Here are some numbered points:
{-1.291, -0.947,  0.655, -1.850,  0.001, -1.439, -1.083, -0.411, -0.721,
 -1.953, -0.147, -0.768,  1.082,  0.312,  1.331,  3.106} 0
{-0.802,  0.308,  0.256,  0.484,  1.177,  1.210, -0.123,  1.562, -0.473,
 -0.735,  0.269, -0.624, -0.180, -0.182,  0.288,  0.768} 1
{ 0.332, -0.631,  0.636, -1.081,  0.019, -0.929, -1.698,  0.694,  0.549,
 -1.512,  2.974,  1.058,  1.211,  1.238, -0.221, -2.372} 2
{ 1.199,  3.249, -1.253, -0.746, -0.822, -0.277, -0.061, -0.361,  2.296,
  2.133, -0.567, -2.031, -0.157, -0.191, -1.742, -1.522} 3
{ 1.151,  2.247,  0.153, -0.076, -1.312, -0.625,  0.645, -0.171, -1.096,
 -0.055, -0.326,  0.271, -0.687, -0.079, -0.037,  0.499} 4
{-2.535, -1.906,  0.490, -1.413, -1.418, -0.547, -1.252, -0.083, -0.038,
  0.010,  0.243,  1.078,  0.894, -0.006,  2.077, -0.081} 5
{-1.222, -0.640,  0.536, -1.083, -0.819,  0.020, -0.088,  1.176, -0.916,
 -1.345, -0.232, -0.283,  0.044, -0.373,  1.336,  0.522} 6
{-1.254, -1.215, -1.067,  0.789, -0.300,  0.019,  0.733, -0.578, -0.418,
 -0.046, -0.710,  0.879,  0.316, -0.832, -0.756,  0.099} 7
{ 0.761, -0.215,  0.909, -0.190,  1.691,  2.282, -1.652,  0.991,  0.967,
  1.622, -0.527, -2.721,  0.007,  0.796, -1.075, -0.074} 8
{-0.951, -0.381, -0.827, -0.434,  0.148, -1.627, -0.335, -0.256, -1.389,
 -0.453, -0.365, -0.393, -0.273, -0.309,  0.893,  1.033} 9
{-0.640, -0.422,  0.318,  1.251,  1.305,  0.515,  0.274, -0.517, -0.422,
  0.361,  0.719,  1.787, -1.551,  0.183,  0.590, -1.858} 10
{-0.483, -0.870, -0.568, -0.245,  0.289,  0.614,  0.193, -1.206, -1.033,
  0.195, -0.468, -0.323,  0.195, -0.056,  1.052, -0.024} 11
{-3.269, -2.381, -0.473, -1.480,  0.269, -1.152,  0.095, -0.573, -2.389,
 -1.322,  0.138, -0.283,  0.879, -0.514,  1.446,  1.135} 12
{-0.451,  0.788,  0.019,  1.820,  0.907, -0.132,  0.865,  0.652, -0.066,
  1.021,  1.508,  0.442, -0.899, -1.219, -0.083, -1.704} 13
{ 0.390,  0.149,  0.747,  2.301,  0.615,  0.922,  0.530, -0.085, -0.322,
  0.719,  0.354,  2.172, -0.453, -1.213, -0.038, -1.812} 14
{-0.547, -0.660, -1.365,  0.468,  0.309,  0.430, -0.912,  0.043, -0.843,
 -1.222,  0.096, -0.124,  0.341, -0.618,  1.632,  1.875} 15
{ 0.577, -0.592, -0.093, -1.179, -1.963, -1.539,  0.089,  0.220, -0.035,
 -3.088,  1.272,  0.241,  3.638,  0.577,  0.054,  0.411} 16
{-0.339, -0.067,  0.424, -0.668, -1.822, -0.571, -1.683, -0.461,  0.645,
 -2.180,  0.906, -0.254,  1.050,  1.838, -0.949,  0.510} 17
{ 0.102, -0.636,  0.216,  0.814, -0.469, -0.102,  0.154, -0.587, -0.728,
 -0.841, -0.343,  1.855,  0.372,  0.449,  0.782,  0.073} 18
{ 0.687,  2.344,  0.141, -1.031, -0.743,  0.122,  0.523, -0.285,  0.409,
 -1.508, -0.635, -1.100,  0.320, -0.302, -1.040, -0.394} 19
{-0.218, -0.725,  0.105, -0.504,  0.276,  0.155, -0.720,  0.516,  0.819,
 -0.838,  1.068, -0.228,  0.402,  0.602, -0.792,  1.783} 20
{-0.923, -0.403, -0.299, -0.404,  0.338, -0.340, -0.428,  0.169,  0.250,
 -1.127,  0.872, -0.028, -0.320,  1.056, -1.310,  1.004} 21
{-1.113,  0.356,  1.270,  0.440,  1.256,  0.857, -0.622, -0.629,  0.543,
  1.598,  0.198,  1.577, -0.810, -0.498,  0.128, -1.336} 22
{-1.661,  0.068, -0.284,  0.635,  1.174, -1.051, -0.098,  0.360, -1.240,
  1.945, -0.083, -0.903, -1.821, -1.067,  1.259,  0.471} 23
{ 0.225, -0.689,  0.231,  1.065, -0.163, -0.374,  0.133,  0.995, -0.141,
  0.230,  0.960, -0.777, -0.671, -0.779, -0.475,  0.482} 24
{ 0.302, -0.820, -0.296,  1.082,  1.993,  1.582, -0.551,  2.458,  1.514,
 -0.410,  1.532, -1.026, -0.627, -0.082,  0.102,  0.581} 25
{ 1.586, -1.176,  0.706,  1.455,  0.840,  1.591,  0.550,  1.294,  1.080,
  0.863,  0.753, -0.834, -0.610,  0.926, -1.768,  0.489} 26
{ 1.244,  1.982, -0.418, -1.153, -0.492, -0.149, -0.919,  0.016,  0.669,
  1.145, -0.213, -0.891,  1.002,  0.479,  0.537,  0.361} 27
{ 0.206, -1.719, -1.071, -2.498, -0.639, -2.083, -0.396,  0.330,  0.267,
 -2.662,  2.355,  1.151,  2.374, -0.278,  0.710, -0.451} 28
New points follow, each followed by the numbers of its two nearest points above, looking only along the 5 directions in which the numbered points spread most, nearest first.
{-1.700, -2.332, -0.857, -2.232, -1.035, -0.655, -1.294, -0.117, -0.934,
 -1.417, -0.031, -0.963,  2.170,  0.656,  0.819,  0.837} 0 6
{ 0.671,  0.222, -1.043, -1.926, -0.408, -0.332,  0.504, -1.103, -0.265,
  0.172, -2.226, -1.366,  0.061,  0.541, -1.164,  0.176} 27 19
{ 1.138,  1.068, -2.637, -1.166, -1.592,  0.668,  0.959, -1.913, -0.090,
  0.483, -4.112, -0.609,  2.021,  0.304,  1.047,  0.813} 4 19
{ 0.638,  0.833, -1.870,  0.002,  0.155,  1.375,  0.212,  0.051, -0.281,
  0.597,  0.597,  0.231, -1.069, -0.576, -0.305,  2.116} 24 1
{ 1.577, -0.286, -0.984,  1.812, -0.021,  1.917,  0.444, -0.450,  1.039,
  2.168, -0.272,  0.702, -0.566, -0.582,  0.020, -1.743} 13 14
{-0.199, -0.676,  0.400,  1.533,  0.706,  0.337, -0.139,  0.199, -0.865,
 -0.095,  0.075,  0.427, -0.064,  0.836, -0.706, -0.715} 24 7
{-1.544, -1.508, -0.823,  0.741, -0.114,  0.586,  1.456,  0.459, -1.570,
 -0.228,  0.153, -1.636, -0.277,  0.042, -0.861,  2.133} 15 1
{ 0.409, -0.547, -0.623, -0.780, -0.472, -0.418,  0.457, -0.749, -0.571,
 -0.459, -2.637,  1.117,  1.650, -0.151,  2.137,  0.668} 9 6
{-0.355, -0.691, -0.254,  1.497,  0.834,  0.841,  0.080, -0.624, -1.495,
  2.215,  0.289, -0.881, -0.078,  0.064,  1.932,  1.409} 23 11
{ 1.543,  0.520, -0.396,  1.792,  1.173,  2.418,  0.687, -0.024,  2.162,
  1.638,  0.806,  0.603, -1.000, -1.041,  0.289, -1.125} 13 14
{-1.921, -1.133,  0.104, -0.781, -0.662, -1.654, -0.543, -0.167,  0.010,
 -2.216,  0.546,  0.333,  0.428,  0.144, -0.340,  0.309} 6 21
{ 0.883, -1.415, -1.931,  0.817, -0.885, -0.377,  0.713, -0.561, -2.389,
  0.343, -2.118,  0.384,  0.212,  0.237,  2.293,  2.167} 9 15
{-0.800,  1.121, -0.937,  0.120,  1.071, -0.991,  1.982,  0.551, -0.396,
 -1.106,  0.009,  0.687, -2.038, -2.241, -0.207, -0.561} 7 18
{-0.797,  0.370, -1.527, -0.539, -0.018,  0.977,  0.449,  0.557, -1.794,
 -0.215, -2.476, -2.294, -0.648,  0.287,  0.969,  1.403} 9 15
{ 0.151,  0.850,  0.389, -1.030, -0.359, -1.345, -0.352, -0.972, -1.796,
 -0.313, -1.339, -0.627,  1.242, -0.494,  1.475,  0.401} 9 11
{-0.388, -1.653,  0.632,  1.150,  0.571,  0.321,  0.983, -0.581, -0.581,
 -1.083,  0.062, -0.159, -0.542, -0.392, -0.850,  0.539} 24 1
{-1.117, -0.346,  0.284, -0.663, -0.006, -1.141,  0.378, -0.002, -0.503,
 -0.066, -0.463,  0.400, -0.320, -0.138,  0.916,  0.350} 11 9
{ 0.229,  0.114,  0.592, -2.507, -0.866, -0.591, -0.193,  1.089, -0.440,
 -1.214, -1.549, -0.057,  0.604,  0.834, -0.865,  0.547} 17 21
{-0.523,  1.864, -0.002, -1.041, -1.216, -1.831,  0.879,  0.775,  1.383,
  0.505,  0.444, -0.643, -1.066,  0.195, -1.337, -1.683} 27 19
{ 0.272, -0.979,  0.248, -1.273, -0.313, -1.152, -1.805,  0.213, -0.655,
 -2.140,  0.058, -0.190,  2.007,  1.318, -0.664,  1.536} 17 20
{ 1.328,  0.282, -1.001,  0.487, -1.280,  0.794,  0.744, -0.695, -0.549,
 -0.069, -1.885,  1.096,  1.111,  1.103,  0.903,  0.936} 4 7
{-1.393,  0.349, -0.375,  1.808,  1.157,  0.229,  0.477,  1.598,  0.772,
  0.910,  2.323,  1.318, -1.559, -1.732,  0.924, -1.307} 10 13
{-1.738, -0.339,  1.300,  0.067, -0.016, -0.404,  0.124,  0.596, -0.874,
 -1.093, -0.262,  1.337, -0.633, -0.901,  1.172,  0.588} 7 11
{ 1.343, -0.166, -0.397,  0.051, -0.169,  1.044,  0.140, -0.626,  0.469,
 -0.116,  2.487, -0.052,  1.483,  1.430,  0.066, -0.165} 21 20
{ 0.958, -0.108,  0.003,  0.790,  0.630, -0.124,  0.614,  0.963,  0.607,
  0.830,  0.619, -0.110, -0.244,  0.364, -1.249, -0.276} 24 26
{-1.311,  0.652, -0.761,  0.931,  0.278, -1.866,  0.884,  0.027, -0.013,
  0.555,  1.330,  0.114, -1.598, -0.811,  0.183, -0.050} 7 11
{ 1.164, -0.419, -0.361,  0.846,  0.873,  1.418,  0.880,  0.363, -0.174,
 -0.608,  0.995, -0.325,  0.573,  0.124, -1.025, -1.175} 24 26
{ 0.120,  1.130,  0.021, -0.369, -0.348, -1.732, -0.342,  0.815,  0.684,
 -2.178,  2.072,  0.803,  0.153, -0.042,  0.362, -0.453} 17 18
{-0.765,  0.194,  0.018,  0.277,  1.028, -0.628, -0.371,  0.576,  0.353,
 -0.727, -0.271, -0.017,  0.073, -0.282,  1.206,  0.318} 11 6
{-0.801,  1.295,  1.973,  1.097,  0.630,  1.164,  0.155,  1.323,  0.924,
  1.856,  0.729,  1.036, -1.864,  0.024, -1.001, -1.253} 13 22
{-0.491,  0.202, -0.969,  0.172,  0.225,  0.349,  0.384, -0.236, -0.931,
 -1.195, -0.549,  0.489,  0.366, -0.356,  0.484, -0.440} 7 18
{-0.830, -1.294, -0.690, -0.574, -1.790,  0.028, -0.682, -1.521, -0.639,
 -1.651, -0.256, -0.105,  2.958, -0.107,  1.766,  1.833} 0 6
{ 1.444, -0.104, -0.906, -0.104, -0.933, -0.002,  0.413, -0.745,  0.647,
  0.075,  0.320,  0.321,  1.076,  0.334, -0.913,  1.421} 19 21
{ 0.440, -2.363, -0.713, -0.483,  0.600,  0.250, -0.895,  0.205,  0.374,
  0.473,  1.163,  0.032,  0.844, -0.253,  0.737,  0.773} 21 20
{ 0.037, -0.669, -0.042,  1.370,  1.025,  1.430,  0.663,  0.643, -0.239,
  0.046, -0.619, -0.370, -0.219,  0.438, -1.222,  0.405} 24 1
{ 1.581,  1.503,  0.033, -1.197, -0.246, -1.848, -0.422,  0.317, -0.470,
 -1.294,  0.158, -0.481,  0.405, -0.080, -0.635,  0.697} 19 4
{-0.955, -0.116, -0.812, -0.847, -0.725,  0.670, -0.667,  0.320, -0.855,
 -1.221, -1.631, -0.541,  0.732,  0.790, -0.001,  2.575} 15 6
{ 1.064,  2.633,  1.389, -0.540,  0.378, -0.075, -0.113, -0.586,  2.040,
  0.258, -0.965,  0.871, -0.899,  1.460, -2.410, -1.590} 3 27
{-0.572,  0.927,  0.751,  0.904,  0.119, -0.587,  0.484,  0.020,  0.266,
  0.342, -0.173,  0.683, -1.167, -1.318, -0.392, -1.792} 13 22
{-0.962, -1.465,  0.208,  0.814,  0.178,  0.204,  0.047,  0.469, -1.192,
  0.698, -1.826,  2.424,  1.313, -0.044,  1.116,  1.010} 7 11
{ 1.190,  0.190, -0.741, -2.445, -1.001, -0.885, -0.075, -0.074,  0.165,
 -1.532, -2.053, -0.758,  1.724,  1.405,  0.028,  2.329} 17 0
{ 1.033,  1.178, -0.048,  0.361,  0.163,  0.382,  1.081, -0.250,  0.476,
 -0.019,  0.346, -0.304, -1.197,  0.499, -1.180,  0.486} 24 4
{-0.911, -0.631, -1.752, -0.889, -0.987, -2.038,  0.475, -0.420, -1.435,
  0.523, -0.026, -0.419, -1.326, -0.558,  0.760, -1.906} 11 7
{ 0.374,  1.102, -0.238, -1.148,  0.122, -2.164,  0.544, -0.230,  0.135,
 -0.902,  0.017,  2.209,  0.895, -0.546,  0.140, -2.267} 18 4
{-0.341, -0.327, -0.169, -1.194, -1.001,  0.086,  3.204,  0.502, -0.072,
 -0.647, -0.569,  2.284,  2.891, -0.695,  1.348, -0.465} 18 7
{-0.713,  0.661,  0.681, -0.528,  0.028,  0.113, -1.191, -0.430, -0.947,
  0.716,  0.184, -0.196, -0.409,  1.469, -0.479,  0.452} 11 21
{ 0.921,  0.119,  0.820,  1.752,  0.556,  1.610,  0.170, -0.378,  0.132,
  0.732, -0.150,  0.527, -0.959, -0.335, -0.698, -1.150} 13 14
{-1.952,  0.148,  0.817,  0.873,  0.168, -0.136, -1.147, -0.087, -0.384,
  0.089,  0.463,  0.255, -1.279, -0.749,  0.745,  0.334} 11 7
{-0.794, -0.602, -0.810, -0.862, -0.246, -2.070, -1.341, -0.892, -0.569,
 -2.315,  1.146, -1.613,  1.124,  1.186, -0.277,  1.936} 0 17
{-0.190, -0.863,  0.737,  0.148, -0.183,  0.452, -0.780,  1.120,  0.093,
 -1.367,  1.292,  0.707,  0.001,  0.404, -0.485,  0.345} 21 20
{-0.926,  0.660,  0.582,  0.584, -0.082, -0.550,  0.876, -0.286, -1.665,
 -0.749, -0.040,  0.859, -1.762, -0.952, -0.773,  1.351} 7 18
{ 0.087,  1.054,  0.437,  0.642, -0.246, -0.876,  0.905,  1.116, -1.687,
 -1.734,  0.652,  1.363,  0.017,  0.291, -0.113, -0.345} 18 7
{-0.235, -0.305,  0.904, -0.582, -0.409,  0.117, -0.008,  0.376, -1.212,
 -0.291,  0.148, -0.159, -0.087, -0.406,  0.253, -0.628} 11 7
